0: [3 5 4 4 7 6 7 3 4 5 4 6 5 5 3 7 4 2 5 6 5 5 5 5 4 6 6 4 5 6 5 3]
1: [4 3 5 3 6 3 5 5 6 4 5 4 0 3 5 6 5 7 7 2 4 6 2 3 6 6 5 5 2 8 5 4]
2: [5 5 6 1 7 8 9 2 2 4 7 3 5 2 8 4 6 8 2 2 6 5 6 5 6 5 5 6 4 7 4 9]
3: [5 8 5 3 7 6 9 2 1 4 5 6 6 4 6 6 7 7 5 6 5 7 8 9 5 5 3 4 6 4 5 6]
4: [4 5 4 5 2 3 2 5 7 6 4 5 5 8 5 3 3 4 3 5 5 3 6 2 3 6 3 6 2 1 5 3]
5: [5 4 6 5 5 6 3 3 6 5 2 3 6 6 4 5 5 6 5 5 2 4 4 5 7 7 6 4 6 8 6 3]
6: [7 4 3 5 2 6 5 6 6 4 4 3 1 2 2 4 6 5 9 3 5 2 3 4 4 6 0 3 5 4 4 2]
7: [5 4 5 4 7 5 6 6 4 6 4 2 3 2 3 7 4 7 6 4 3 7 1 4 6 7 5 4 6 7 4 4]
8: [5 3 4 6 5 4 3 6 8 4 6 5 3 4 5 3 5 3 6 4 6 2 5 1 4 3 3 6 2 5 3 5]
9: [4 3 4 4 6 2 7 7 5 7 4 3 3 6 4 7 1 9 7 6 1 7 5 4 5 5 5 6 5 6 7 4]
10: [4 4 6 5 7 6 4 4 1 2 4 5 4 5 3 5 6 7 5 6 3 5 3 5 3 5 7 3 5 6 4 7]
11: [5 5 4 4 4 4 4 4 6 5 1 4 5 5 6 4 6 7 5 5 1 8 4 6 5 6 4 5 3 3 6 5]
12: [4 6 2 6 5 6 5 7 2 3 2 6 5 5 5 4 5 6 8 6 5 6 5 6 3 7 3 3 5 1 7 3]
13: [6 2 4 6 6 2 5 6 7 6 4 3 2 2 1 5 4 5 7 2 4 3 1 1 6 6 3 3 5 8 3 2]
14: [3 4 3 6 4 2 3 5 2 6 5 2 4 6 5 4 5 7 4 4 4 3 6 4 2 2 5 5 4 2 4 9]
15: [5 1 4 7 2 5 2 6 8 6 4 4 6 4 4 4 6 3 4 6 2 5 5 7 7 3 2 4 5 4 5 3]
16: [5 2 4 4 6 2 7 7 5 7 4 3 3 5 4 7 2 9 7 5 1 7 4 4 6 5 5 6 4 7 7 4]
17: [5 2 5 3 6 4 4 4 6 6 6 2 4 1 4 6 6 5 3 1 5 3 1 3 8 4 6 4 5 8 2 5]
18: [4 3 5 7 4 3 2 3 4 3 6 5 5 6 3 4 4 2 3 7 4 2 5 5 4 1 6 4 5 1 3 9]
19: [7 7 4 4 6 6 8 5 5 5 7 4 5 6 4 5 4 6 5 2 5 4 6 3 5 3 4 5 7 5 8 1]
20: [5 5 6 5 5 7 5 5 5 6 3 4 5 3 1 6 4 6 5 6 2 7 2 5 6 7 5 4 7 8 5 3]
21: [7 4 3 7 5 9 4 6 4 3 0 2 3 0 2 4 6 9 9 5 0 4 2 6 6 2 6 0 7 6 5 3]
22: [2 5 6 4 5 3 4 3 4 6 6 5 5 7 7 5 4 3 1 5 4 5 6 3 3 3 7 6 3 5 4 7]
23: [6 6 4 5 6 6 6 4 6 5 6 4 5 5 4 5 4 6 6 2 5 5 6 4 5 3 4 6 7 5 7 1]
24: [8 6 3 4 2 4 4 6 7 6 4 4 6 4 5 4 2 4 7 4 8 1 6 4 4 6 4 6 6 3 6 2]
25: [6 6 4 6 6 4 7 4 2 4 5 4 4 4 2 2 6 5 4 3 7 1 7 3 4 5 1 3 5 4 3 5]
26: [6 3 4 6 3 7 1 4 9 6 5 5 4 3 3 2 8 2 6 3 8 1 6 3 4 5 1 4 3 2 4 4]
27: [3 6 5 4 5 2 9 3 0 2 6 5 6 7 9 2 1 9 0 7 5 4 5 5 2 4 8 4 4 6 4 9]
28: [6 5 3 4 2 4 5 6 8 5 4 3 4 3 6 2 3 7 5 5 5 3 5 2 4 5 2 7 3 3 4 6]
29: [3 3 3 4 4 1 2 5 5 3 6 5 3 6 7 4 5 3 4 3 6 3 6 4 4 2 5 4 3 1 3 5]
30: [6 3 3 5 4 4 3 5 8 4 5 6 3 5 4 3 5 2 7 3 8 1 6 2 3 5 2 5 2 4 5 4]
31: [7 7 5 3 2 3 5 4 4 3 5 7 6 7 5 4 2 4 4 5 7 3 7 5 5 4 3 6 5 3 5 5]
32: [2 5 6 5 6 3 5 2 6 7 4 3 5 5 5 4 4 4 1 6 2 7 4 1 6 5 6 6 3 5 3 4]
33: [5 8 5 7 3 5 6 2 3 3 5 5 6 4 5 3 6 4 1 5 7 3 8 6 6 6 3 4 6 5 6 4]
34: [7 2 4 4 3 8 6 7 7 6 6 3 2 1 2 5 7 4 7 1 6 4 3 4 5 6 2 3 5 6 4 1]
35: [6 6 4 3 4 2 4 6 4 3 4 5 6 5 8 6 3 2 5 5 4 5 4 3 5 3 6 6 6 4 5 2]
36: [2 6 6 7 4 4 1 1 4 3 4 4 8 8 7 0 8 4 0 5 4 5 8 4 7 5 5 5 2 5 4 5]
37: [4 4 5 4 3 5 3 5 6 4 6 5 5 3 5 2 4 3 2 6 6 2 4 5 4 4 4 6 3 3 3 8]
38: [6 5 4 5 6 8 6 5 4 6 2 5 6 4 2 4 5 5 7 6 5 5 6 6 3 5 2 3 7 2 6 6]
39: [3 6 5 4 5 2 8 3 0 2 7 5 6 8 8 2 1 9 0 6 5 4 5 5 2 4 8 5 4 6 4 9]
40: [2 3 5 7 2 2 0 2 8 5 5 5 5 8 7 3 5 1 1 4 5 3 3 2 3 5 6 4 1 2 4 5]
41: [6 6 4 4 6 4 7 7 4 4 5 5 2 2 3 4 3 5 7 5 5 5 5 3 2 6 1 4 3 5 6 4]
42: [5 5 4 6 5 6 4 5 2 0 4 7 5 6 5 4 5 4 5 8 5 6 5 6 4 5 4 3 4 4 5 4]
43: [5 4 3 4 1 3 1 6 6 4 5 5 5 6 7 4 5 2 4 4 6 4 5 2 4 6 3 5 2 4 4 1]
44: [5 5 3 7 4 3 3 8 3 3 6 3 4 2 4 2 4 4 5 5 5 3 4 4 3 2 3 2 5 3 3 7]
45: [3 5 5 5 4 5 5 0 7 4 5 7 6 7 5 6 7 1 2 5 5 6 6 5 8 7 5 5 4 7 4 1]
46: [4 4 6 3 4 3 4 4 5 7 6 4 3 4 4 4 2 4 4 3 7 1 4 1 3 5 5 6 3 6 3 6]
47: [5 4 5 4 3 4 4 4 4 6 4 4 4 6 4 5 4 4 6 4 4 4 4 5 3 7 5 5 4 4 5 4]
48: [6 4 3 5 2 5 3 6 5 7 3 3 6 3 3 5 5 4 6 3 6 4 3 5 4 7 2 3 6 4 6 0]
49: [2 6 7 5 7 7 7 3 2 3 7 5 6 6 4 5 6 6 2 5 4 8 5 6 6 1 7 5 6 6 4 8]
50: [4 2 5 4 4 7 4 5 5 6 5 6 3 3 2 6 7 1 5 2 7 6 1 5 4 8 4 1 3 7 5 0]
51: [4 6 4 4 4 4 5 3 3 6 5 5 6 6 6 6 3 3 5 5 5 4 5 7 4 3 6 5 8 3 4 6]
52: [7 5 7 3 4 8 7 3 6 5 6 4 4 0 2 3 5 5 4 4 6 4 6 6 5 5 3 6 6 5 4 6]
53: [7 6 3 4 3 4 3 6 5 4 4 5 5 5 5 2 5 4 5 2 8 1 8 2 3 3 3 5 5 1 5 6]
54: [5 7 5 5 3 2 4 5 4 2 5 5 5 5 6 4 4 4 2 6 3 6 5 3 5 4 4 6 3 4 5 5]
55: [5 5 5 6 3 4 7 5 6 6 6 5 4 0 0 3 3 3 5 6 6 3 4 5 5 5 3 7 5 6 3 4]
56: [2 6 5 2 5 5 4 5 3 4 6 5 4 5 7 5 5 5 2 3 6 6 3 4 4 5 7 5 3 4 4 6]
57: [4 3 2 8 2 2 2 4 6 6 2 5 6 9 4 4 6 2 6 4 4 2 8 6 6 2 3 5 6 2 5 2]
58: [3 7 3 5 6 4 5 6 1 3 6 5 7 9 6 6 4 8 3 5 5 5 4 2 4 4 7 5 5 9 4 8]
59: [4 4 4 3 4 3 6 3 4 6 7 6 5 4 4 6 4 3 5 4 8 3 5 6 5 4 4 5 5 5 3 6]
60: [6 6 3 6 5 6 5 5 2 0 4 7 6 6 5 5 5 4 6 7 5 5 5 7 4 5 4 3 4 4 6 4]
61: [4 3 5 3 5 6 6 5 3 1 6 7 2 2 4 6 6 5 6 6 6 7 3 7 6 6 5 3 3 6 4 5]
62: [3 4 6 5 7 5 4 5 2 3 6 3 4 5 4 5 7 8 3 4 4 7 3 3 5 5 6 4 3 8 3 9]
63: [3 3 6 5 2 1 3 3 8 5 5 4 4 4 7 5 5 3 2 5 2 7 3 3 6 5 5 7 1 4 4 3]
64: [5 3 5 6 7 8 2 1 6 6 1 3 6 2 4 7 9 4 6 1 2 4 1 7 8 5 7 0 7 9 5 1]
65: [4 5 5 7 3 2 5 4 5 3 5 4 5 5 6 4 2 5 4 6 3 6 5 8 7 0 5 6 7 2 6 5]
66: [4 4 3 5 3 6 6 3 3 1 6 5 6 3 7 3 5 5 1 6 7 5 5 9 7 4 2 2 5 4 4 5]
67: [4 6 5 5 4 4 5 3 3 3 2 3 7 8 5 4 5 6 4 7 2 6 6 6 7 5 4 7 5 3 4 6]
68: [4 7 4 5 4 1 4 5 5 4 4 6 7 7 6 4 4 4 4 5 3 6 6 4 6 2 3 6 4 1 4 4]
69: [7 0 2 4 3 3 2 9 9 6 4 2 3 2 2 7 7 6 9 1 3 5 1 5 7 7 0 3 4 8 5 0]
70: [5 1 4 2 4 6 4 8 9 9 7 5 5 4 3 5 3 5 3 1 6 3 2 3 3 1 4 4 5 4 6 5]
71: [5 5 5 4 4 6 3 6 8 7 5 3 4 4 4 3 6 4 3 3 5 4 6 0 4 4 3 6 3 6 3 4]
72: [5 5 6 5 9 8 7 4 3 3 3 4 2 6 2 6 8 7 8 4 1 7 6 3 5 5 4 3 4 8 4 4]
73: [4 3 5 4 2 5 3 5 6 5 6 5 5 3 3 3 3 3 2 4 7 2 2 4 4 6 4 4 4 6 3 4]
74: [7 3 2 6 1 2 3 6 4 4 3 3 4 4 5 5 4 3 9 4 5 2 4 7 4 4 3 4 7 1 5 2]
75: [5 4 3 5 6 3 6 4 3 3 6 4 3 1 4 4 5 2 5 5 5 2 4 4 3 1 6 2 6 4 2 6]
76: [5 3 4 5 4 4 2 6 8 4 6 5 3 4 5 3 6 2 6 3 6 2 5 1 4 3 2 6 2 4 3 5]
77: [3 7 4 8 5 3 6 4 3 3 4 8 7 8 4 5 5 5 5 8 2 8 6 7 6 2 3 5 6 4 6 4]
78: [3 2 5 3 6 7 3 5 9 8 7 6 5 5 3 6 5 3 3 4 5 7 4 4 4 4 6 4 3 5 7 3]
79: [5 3 4 4 6 8 3 4 4 2 2 4 3 3 6 4 8 9 7 1 2 4 1 6 5 4 6 3 3 5 5 8]
80: [4 5 6 4 2 5 5 3 5 3 4 5 6 1 6 4 3 4 3 6 6 6 4 9 6 6 6 6 5 3 5 5]
81: [3 5 4 5 5 6 4 4 5 6 3 4 7 7 4 5 5 6 5 5 2 6 4 4 6 7 4 6 5 6 4 3]
82: [4 6 5 4 5 4 6 4 5 4 4 7 5 5 5 5 5 4 5 6 3 7 6 6 6 5 3 5 4 4 5 3]
83: [4 5 5 4 5 6 5 4 6 6 5 7 5 5 3 5 4 3 4 5 7 4 5 6 2 7 4 4 4 3 6 4]
84: [5 2 3 2 8 5 6 5 5 5 6 4 5 5 2 6 5 9 8 1 6 2 3 4 6 5 4 6 5 8 4 8]
85: [4 4 6 4 2 5 5 1 5 4 5 5 4 1 4 7 3 3 5 5 8 5 3 9 6 8 6 5 5 6 6 4]
86: [3 4 4 6 6 2 6 7 3 4 4 4 2 4 3 6 4 5 7 5 1 6 2 3 4 4 4 3 5 7 4 2]
87: [5 3 4 4 7 8 3 4 4 3 2 4 2 3 6 4 8 8 7 1 3 3 1 5 5 4 5 3 2 5 4 8]
88: [4 3 5 6 4 7 1 3 5 3 5 4 3 5 3 4 8 1 4 3 6 2 5 5 5 4 4 3 4 6 3 5]
89: [5 7 4 3 3 4 4 4 1 4 3 4 7 8 5 6 4 6 5 4 5 5 4 5 4 5 5 4 7 4 5 3]
90: [1 3 5 7 6 4 3 3 7 4 5 6 5 7 7 5 6 3 3 6 2 7 4 5 6 3 6 5 3 3 5 4]
91: [6 6 3 3 3 1 4 5 4 3 4 6 6 6 8 6 3 2 4 5 4 5 4 4 5 3 6 5 6 4 4 2]
92: [5 6 4 4 6 2 5 4 2 3 2 4 5 5 7 7 4 9 8 5 1 8 4 8 6 4 6 5 6 2 6 6]
93: [4 5 4 4 4 2 4 3 3 4 5 3 5 3 7 4 3 4 4 3 7 2 5 5 4 2 7 6 6 2 3 8]
94: [9 6 4 6 4 4 6 6 6 5 4 4 1 3 2 3 5 5 9 4 5 1 8 3 4 3 1 5 6 2 4 5]
95: [3 4 4 5 4 1 5 5 6 6 3 3 5 4 5 6 2 5 5 7 1 6 3 4 5 6 5 6 4 4 5 2]
96: [6 5 5 4 3 5 4 4 3 5 4 4 4 7 5 6 4 4 6 4 5 5 6 4 4 6 4 4 5 4 6 2]
97: [6 7 6 3 4 7 9 0 1 3 4 6 8 5 9 3 6 9 1 5 7 6 9 9 6 6 4 6 5 5 8 8]
98: [4 4 5 3 4 3 4 4 6 7 7 4 2 4 4 4 3 3 4 3 6 1 4 0 3 5 6 6 4 6 3 6]
99: [1 5 6 4 2 3 3 3 3 4 4 5 8 6 8 7 3 1 0 8 3 7 4 8 5 5 8 4 5 4 5 3]
100: [5 6 4 4 6 2 5 4 2 3 3 4 5 6 7 7 4 8 8 5 1 7 4 8 5 3 6 5 6 1 6 6]
101: [6 5 3 5 3 3 5 5 5 4 2 4 4 4 5 7 3 6 9 4 2 6 3 6 6 4 4 4 7 5 5 0]
102: [6 6 3 5 5 6 6 7 1 4 4 3 5 4 4 7 5 6 6 4 5 6 5 5 6 5 4 2 7 6 4 3]
103: [4 7 5 5 3 2 4 4 5 3 5 5 6 5 6 4 3 3 2 7 3 5 5 2 4 4 4 6 3 4 5 5]
104: [7 4 6 3 4 9 4 5 7 6 1 1 3 0 2 5 8 7 7 3 1 6 4 5 5 7 3 4 4 7 6 2]
105: [3 3 6 3 8 7 6 4 4 5 5 4 2 3 3 6 7 6 6 4 5 7 3 6 5 8 5 4 3 7 4 6]
106: [4 4 5 7 3 3 4 5 4 6 6 3 3 4 2 4 4 2 4 6 3 3 4 4 5 4 4 5 5 5 3 4]
107: [5 4 5 6 4 1 5 5 6 8 6 5 4 3 2 4 2 3 5 4 7 2 3 3 3 5 4 6 5 4 4 4]
108: [4 3 4 7 6 4 6 4 5 5 6 5 3 5 2 5 7 3 8 6 4 4 6 5 4 3 2 5 5 4 3 5]
109: [5 4 3 5 6 9 8 5 2 6 7 5 7 4 2 1 9 5 1 1 7 3 6 5 2 5 1 1 4 6 4 3]
110: [5 4 5 3 6 8 4 6 3 2 7 6 4 3 4 4 5 4 6 4 7 5 3 6 4 3 6 5 5 5 4 6]
111: [6 4 4 6 4 4 4 6 7 7 3 4 4 4 4 4 6 3 6 6 3 5 5 4 5 5 1 4 4 2 4 3]
112: [4 6 4 4 7 6 5 6 2 6 5 3 5 5 3 5 7 7 2 3 5 7 5 3 4 6 5 3 5 6 4 6]
113: [5 3 2 6 4 2 3 8 4 5 4 3 4 3 4 5 3 1 6 6 2 3 2 2 3 4 5 2 5 4 3 0]
114: [2 4 6 4 6 4 5 2 6 5 5 5 4 5 4 5 6 4 2 5 3 8 5 5 6 7 5 6 2 6 4 5]
115: [1 4 3 8 2 1 1 5 2 4 3 4 7 8 6 6 3 3 4 8 1 6 1 6 3 2 8 4 6 2 4 4]
116: [3 4 6 2 3 4 5 3 4 3 3 4 5 4 7 7 2 6 4 6 3 7 1 9 7 6 7 5 6 6 5 4]
117: [5 1 4 6 6 4 3 5 8 1 6 6 0 1 5 3 8 3 9 4 5 4 3 4 5 3 3 5 1 3 3 5]
118: [4 5 5 5 5 4 7 4 5 4 3 7 4 5 5 6 4 3 6 6 4 8 5 7 5 5 4 5 4 4 5 3]
119: [6 4 4 4 1 7 3 6 7 6 5 6 8 3 3 4 3 4 3 4 7 4 3 7 4 4 4 5 7 4 7 4]
120: [6 5 4 6 3 4 6 5 9 7 5 6 6 6 3 6 2 6 7 4 4 6 4 5 6 2 3 6 7 3 8 0]
121: [5 4 5 4 4 4 5 3 7 6 5 3 3 5 4 5 3 4 6 5 5 2 7 2 3 3 6 9 4 3 4 7]
122: [4 6 6 5 7 5 7 2 1 5 3 3 4 4 3 2 5 7 2 4 2 5 7 5 3 5 5 3 4 4 6 7]
123: [6 5 5 3 6 9 5 5 5 7 4 5 5 4 2 4 6 4 3 2 7 4 7 5 4 4 3 4 5 5 4 5]
124: [3 1 6 3 1 6 3 5 9 6 6 5 6 6 5 4 2 5 0 3 4 4 3 4 5 2 6 7 2 4 5 6]
125: [4 7 4 4 6 5 5 3 3 5 4 7 7 9 6 8 4 2 4 6 4 7 8 3 4 6 5 3 6 5 5 2]
126: [3 6 5 5 5 5 6 0 5 5 4 4 6 6 5 3 6 4 0 4 5 2 8 4 5 6 5 6 2 6 4 7]
127: [4 2 5 2 5 3 3 8 9 8 7 4 6 5 6 5 2 6 4 3 2 6 1 2 3 0 7 6 5 3 7 5]
128: [2 5 3 4 5 0 3 5 3 5 5 5 5 9 8 6 1 4 5 7 3 4 6 2 2 0 8 7 4 3 5 8]
129: [4 2 5 4 3 5 3 5 9 8 5 4 7 6 3 4 4 5 4 4 3 5 6 4 6 1 3 6 5 2 6 5]
130: [3 4 6 3 8 4 6 5 3 2 4 3 2 3 7 7 6 7 6 5 0 9 3 4 5 5 6 4 3 6 5 5]
131: [8 3 5 7 4 9 6 5 4 4 1 3 4 3 0 4 6 7 8 5 1 4 5 6 5 5 2 1 6 6 7 2]
132: [6 5 5 3 3 6 7 4 4 3 5 7 3 1 2 4 2 3 7 4 9 3 4 6 4 6 3 5 5 5 6 5]
133: [4 3 6 4 3 5 5 1 5 3 5 6 4 1 4 7 3 3 5 5 8 5 3 9 6 8 6 5 5 5 6 4]
134: [4 6 5 3 2 5 3 4 3 2 5 6 5 9 6 4 5 3 1 6 5 4 6 4 4 5 5 4 4 5 5 5]
135: [7 5 3 5 3 5 4 5 5 0 5 7 4 5 6 4 4 1 6 5 7 2 5 6 5 2 5 3 5 2 5 5]
136: [7 5 4 6 3 6 4 4 8 6 5 5 6 2 1 3 7 3 7 3 8 1 6 4 6 4 1 5 6 3 3 2]

[3 3 6 3 8 7 6 4 4 5 5 4 2 2 3 6 6 7 7 4 5 7 2 6 4 8 5 5 3 6 4 6] 105 7
[4 6 6 5 7 5 7 2 2 5 3 3 3 4 3 2 6 7 1 4 3 5 7 5 3 5 5 4 4 4 5 7] 122 112
[4 4 3 4 1 3 1 6 6 4 4 5 5 6 7 4 5 2 4 3 7 4 5 2 4 6 3 4 2 4 4 1] 43 4
[7 4 3 5 3 6 5 4 8 6 5 5 6 3 2 3 6 2 7 4 8 2 6 5 6 4 1 5 6 3 2 3] 136 26
[6 4 5 4 5 4 5 4 7 7 5 3 3 5 4 4 2 5 6 6 4 2 7 2 3 3 5 8 5 3 4 8] 121 28
[5 6 3 4 6 5 6 6 2 4 4 4 4 5 4 7 5 6 7 4 5 6 5 4 6 5 4 3 7 7 4 4] 102 7
[6 5 4 5 6 8 6 5 4 6 2 5 6 4 2 4 5 5 6 5 4 5 6 6 3 5 2 3 7 2 5 5] 38 123
[6 3 5 4 4 9 4 5 7 6 1 2 3 0 2 4 8 7 7 3 1 6 3 4 5 7 3 4 3 7 5 2] 104 131
[4 3 5 3 6 5 6 5 3 1 7 6 2 2 4 6 6 5 6 6 5 7 3 8 6 6 5 3 4 6 4 5] 61 105
[2 4 7 4 6 4 5 2 6 5 5 5 4 5 4 6 7 4 3 5 3 8 5 5 6 7 6 6 1 6 4 4] 114 32
[5 4 4 3 4 4 7 7 4 5 6 5 2 3 4 6 3 7 8 4 5 5 4 5 3 6 3 5 4 5 5 5] 41 47
[4 5 7 4 6 7 6 3 6 8 3 3 4 1 2 5 6 4 4 4 2 6 5 4 7 5 4 6 6 7 5 3] 20 7
[1 5 6 4 2 3 3 3 3 4 4 5 8 6 7 7 3 1 0 8 2 8 4 8 5 5 8 4 5 4 6 3] 99 116
[4 3 4 6 8 3 4 5 4 3 2 3 1 3 4 4 5 6 6 3 0 5 1 2 4 2 7 0 3 7 3 3] 86 130
[4 4 6 4 7 3 7 4 3 2 5 4 1 4 5 7 5 7 9 5 0 8 4 6 3 3 4 5 4 4 5 5] 130 100
[6 3 4 6 3 7 1 3 9 6 5 5 3 3 2 2 8 1 6 3 8 1 5 3 4 6 1 4 2 3 4 4] 26 30
[7 4 6 3 3 9 5 5 7 6 1 1 3 0 3 5 8 8 7 3 1 6 4 5 5 8 3 4 4 7 6 2] 104 131
[5 4 6 6 6 7 5 4 4 5 3 3 5 2 1 6 4 6 5 6 3 6 1 5 6 7 5 3 7 9 5 3] 20 7
[3 6 6 5 5 5 7 0 5 5 5 5 6 6 5 3 6 4 0 4 5 2 8 4 5 6 5 6 3 6 4 7] 126 33
[5 4 6 6 6 6 6 4 4 5 3 3 5 3 1 6 4 6 5 6 3 6 2 5 6 7 4 4 7 9 5 3] 20 7
[6 5 5 5 4 6 4 6 7 5 5 3 4 3 3 2 5 4 4 4 5 3 6 1 5 5 3 6 4 7 4 4] 71 8
[5 4 5 3 6 7 4 6 3 2 6 6 4 3 4 4 5 3 6 4 6 5 3 6 4 2 6 5 5 5 4 6] 110 61
[1 3 5 7 2 2 0 3 8 5 5 5 5 8 6 3 5 1 1 4 5 3 3 2 3 5 6 5 1 2 5 4] 40 4
[4 1 5 6 6 5 3 5 8 2 6 5 0 1 5 3 8 3 9 4 6 4 3 4 5 4 4 4 1 3 4 5] 117 8
[8 6 3 5 4 7 5 5 5 3 2 4 5 5 9 4 7 5 4 3 5 5 7 4 6 7 2 2 5 5 7 0] 96 102
[4 6 2 6 5 6 4 6 2 3 2 6 4 5 5 4 5 5 8 6 5 6 5 6 2 6 3 2 6 1 7 3] 12 60
[8 3 3 5 1 5 5 6 6 4 3 4 2 2 2 4 5 5 9 3 5 2 3 5 4 6 0 3 5 4 4 1] 6 34
[5 6 5 5 3 2 4 2 2 2 2 2 6 8 5 3 3 8 4 4 2 2 6 5 7 3 7 5 6 4 5 8] 67 89
[2 3 5 7 3 3 0 3 8 5 5 5 5 8 6 3 6 1 2 4 5 2 3 2 3 4 6 5 1 2 4 5] 40 4
[3 5 5 3 2 5 3 3 3 2 4 6 6 9 6 5 4 3 1 5 5 4 7 5 4 5 6 4 4 4 5 5] 134 22
[5 1 4 2 4 6 4 8 9 8 8 5 5 4 2 4 3 6 3 1 6 3 2 3 3 1 4 4 5 4 6 5] 70 127
[4 2 4 5 4 8 6 3 4 4 7 6 7 6 4 0 8 3 0 5 6 3 6 4 2 9 2 1 0 8 6 2] 109 83
[5 5 5 6 4 4 6 4 6 6 6 5 5 1 0 3 3 4 5 6 6 4 4 4 5 5 2 7 5 5 2 5] 55 107
[5 3 4 4 8 5 4 4 2 4 4 2 2 3 3 1 6 5 2 2 4 0 4 2 1 1 8 0 4 4 3 9] 75 14
[6 7 6 2 4 8 9 0 2 2 4 5 7 5 9 3 6 9 1 5 7 6 9 9 6 6 4 6 5 5 8 8] 97 3
[8 3 5 7 4 8 5 5 4 4 1 3 4 3 0 4 6 7 8 5 2 4 6 6 4 5 3 1 6 6 6 2] 131 21
[4 3 6 4 2 1 3 3 8 5 5 4 4 4 7 5 5 3 2 5 2 6 3 3 6 6 4 7 2 4 3 3] 63 32
[3 4 3 5 3 0 4 5 6 6 3 3 5 4 6 6 2 6 5 7 1 6 4 4 6 6 5 7 5 4 6 2] 95 9
[7 8 5 5 4 8 8 1 0 3 4 6 9 7 6 2 7 9 1 5 6 6 9 9 2 7 4 5 5 4 8 5] 97 3
[4 4 6 5 7 6 5 5 1 2 4 4 4 5 3 5 6 7 6 6 2 6 3 6 3 5 7 3 5 5 5 7] 10 62
[6 4 4 5 4 3 2 6 2 4 1 2 4 7 5 3 3 6 5 4 1 3 4 2 2 2 6 5 4 2 4 6] 14 47
[4 3 6 2 6 3 3 4 6 4 5 2 2 1 6 4 6 8 3 1 5 2 0 4 6 5 7 5 4 7 2 8] 17 1
[7 5 3 4 7 8 7 7 5 6 4 5 5 1 2 5 5 4 8 5 6 5 5 6 3 5 2 3 7 4 5 3] 38 41
[5 5 3 5 5 4 4 7 2 3 2 2 2 4 4 4 5 7 8 3 2 4 2 4 3 5 5 2 4 4 4 4] 86 47
[2 4 5 6 5 3 4 3 6 7 4 3 5 4 3 4 4 4 1 5 3 6 4 1 5 6 6 6 3 6 3 3] 32 114
[2 3 6 7 4 5 2 3 5 6 4 3 5 6 1 3 5 3 2 5 2 3 4 2 3 3 6 4 3 6 3 6] 106 32
[6 2 4 6 6 3 5 7 7 6 5 2 2 1 2 4 5 6 7 2 4 3 1 1 6 5 2 4 5 8 3 2] 13 34
[2 4 6 4 5 3 5 2 7 5 5 5 4 5 5 6 6 4 3 5 3 8 4 5 6 7 5 7 1 6 4 5] 114 63
[5 4 5 3 6 8 5 6 3 2 7 6 4 3 3 5 5 4 6 5 6 5 3 6 4 2 6 5 5 5 4 6] 110 61
[5 5 4 6 4 4 5 5 4 4 3 3 5 4 3 3 2 4 5 6 3 4 6 3 5 4 4 6 5 5 4 4] 106 103
[4 2 5 4 3 5 3 5 9 8 5 4 7 6 3 4 4 5 4 4 3 5 6 5 5 1 3 6 5 3 6 4] 129 15
[5 4 4 5 4 6 3 7 8 7 5 3 4 4 4 2 5 3 3 3 5 3 5 0 4 4 2 5 3 6 3 4] 71 8
[6 3 5 6 7 8 2 1 6 6 0 3 6 3 3 7 9 4 6 1 2 4 1 7 8 5 7 0 7 9 5 1] 64 5
[4 5 5 4 5 5 5 4 6 5 5 8 5 5 3 5 4 2 5 6 8 4 4 6 3 6 4 4 5 3 6 4] 83 0
[4 6 4 5 6 4 4 7 2 5 4 3 4 2 4 2 4 5 3 3 6 5 4 4 3 4 4 3 5 3 3 5] 44 112
[3 6 6 4 6 7 6 4 0 3 5 6 3 6 1 6 6 5 5 6 4 6 7 6 2 4 5 3 6 5 4 7] 10 49
[2 5 6 5 5 3 4 2 6 7 4 3 4 4 3 4 4 4 1 5 3 6 4 2 6 6 6 6 3 6 3 4] 32 114
[6 2 4 6 6 3 5 6 7 6 5 2 2 1 1 4 5 5 7 2 4 3 1 1 6 5 3 3 5 8 3 2] 13 34
[8 5 6 3 4 8 6 3 7 5 5 4 4 0 2 3 5 4 4 4 7 4 6 6 5 4 3 6 6 5 4 6] 52 123
[5 7 4 6 7 5 6 3 2 5 4 2 5 4 3 2 6 5 2 4 6 2 8 3 5 4 4 4 6 5 4 7] 25 122
[5 3 4 5 5 6 3 5 6 7 4 6 4 5 4 6 4 1 6 4 5 5 2 3 3 7 5 2 4 6 5 0] 50 47
[6 6 4 6 6 4 7 4 2 4 5 4 4 4 3 1 6 4 4 3 7 1 7 3 4 5 2 3 5 4 3 6] 25 53
[4 3 4 6 8 3 4 5 3 4 2 2 1 3 4 4 5 6 6 3 0 5 1 2 5 2 7 0 3 6 4 3] 86 130
[4 3 6 3 6 5 4 3 5 5 4 1 4 2 5 5 6 6 3 2 4 5 3 4 8 6 6 5 5 6 3 6] 17 7
[6 3 4 4 8 5 4 4 2 3 4 2 3 3 3 1 6 5 3 2 3 0 4 1 1 1 8 0 3 4 3 9] 75 44
[6 3 5 6 7 8 2 1 6 6 1 3 5 2 3 7 9 4 6 1 2 4 1 7 8 5 7 0 7 9 5 1] 64 5
[4 2 3 5 5 2 3 6 5 3 6 6 3 6 7 4 5 3 4 3 6 3 6 4 4 1 5 4 3 2 4 6] 29 8
[4 3 5 4 3 5 3 5 9 8 5 4 7 5 3 4 4 5 4 4 4 5 6 5 6 1 3 6 5 3 6 4] 129 15
[6 8 4 5 4 5 6 4 4 5 3 6 4 6 3 4 4 3 5 4 6 5 6 3 6 7 2 4 5 7 6 0] 96 82
